Named moves (each a turn or a mirror), then the moves between two rows, first move first; the first pair answered
move J:
[  6  -8  -5   5  -5 -10   4  -2] |-> [ 6 -9 -3  0 -4 -8  6 -1]
[ -6 -12 -17  -4   6   7   6  16] |-> [  8  -2  10  12 -15  -2  -8  14]
[ 15 -14  -8  -7  -4 -12 -10  12] |-> [ 11 -16 -10  -7  -7 -10 -12  11]
[-18  -8   0 -19  15  10   1   8] |-> [  0   4  29   1  -7   2 -15   8]
move U:
[ -2 -11 -20  -4  10  15   8  -9] |-> [  5 -13 -23  -5   7  13   6  -6]
[ 8 -9 -3 -3  0  4  6 11] |-> [ -2  -4   6   0   2   4  14 -10]
[ 12  -3   8   1   2   0  -4 -12] |-> [14 -5  4  3  2 -2 -9 -2]
move W:
[-17  16   6  11   9   1   7  -1] |-> [-12  18   9  11   4   0   5   3]
[-10   4   5   3   3   2   9 -23] |-> [-19   5  -6  -1  15   2   9   2]
[  5   8   3   4  -7 -14  -9  36] |-> [ 13   5  23  10 -27  -8 -11 -13]
[  4   2   5   0  -3 -15  -5  24] |-> [ 11  -2  16   5 -14 -13  -5 -13]
Then:
(2 to 3 moves a pair)
[  1  -6 -23   4  -1   5   8  14] |-> [ -9  10 -15   7   3  -4  11  18]
U then W
[  5  -4 -10   0  -9  -7 -11 -17] |-> [-12   7  -7   2   2  -9  -1 -19]
W then W then U
[  0 -23 -17 -12   2   5  -6  -2] |-> [ -7 -12 -14  -8   9  -1  -4  19]
U then W
[  0  -6 -14  -9   5   2   4   5] |-> [-4  2 -9 -4  5 -1  1 18]
U then W
[ 14 -10  -5   4  -7   8 -15  19] |-> [-21   4  -7   3  16  11  12  -4]
U then W
[-13   6   4  -4   1   0   2  -1] |-> [ -8  -2  -7 -11   3   1   4   4]
U then W then J
[  7 -15  -3  -6  -3   6  -2   0] |-> [ 6 -3 14  8 -8 -2 -9  5]
U then W then J
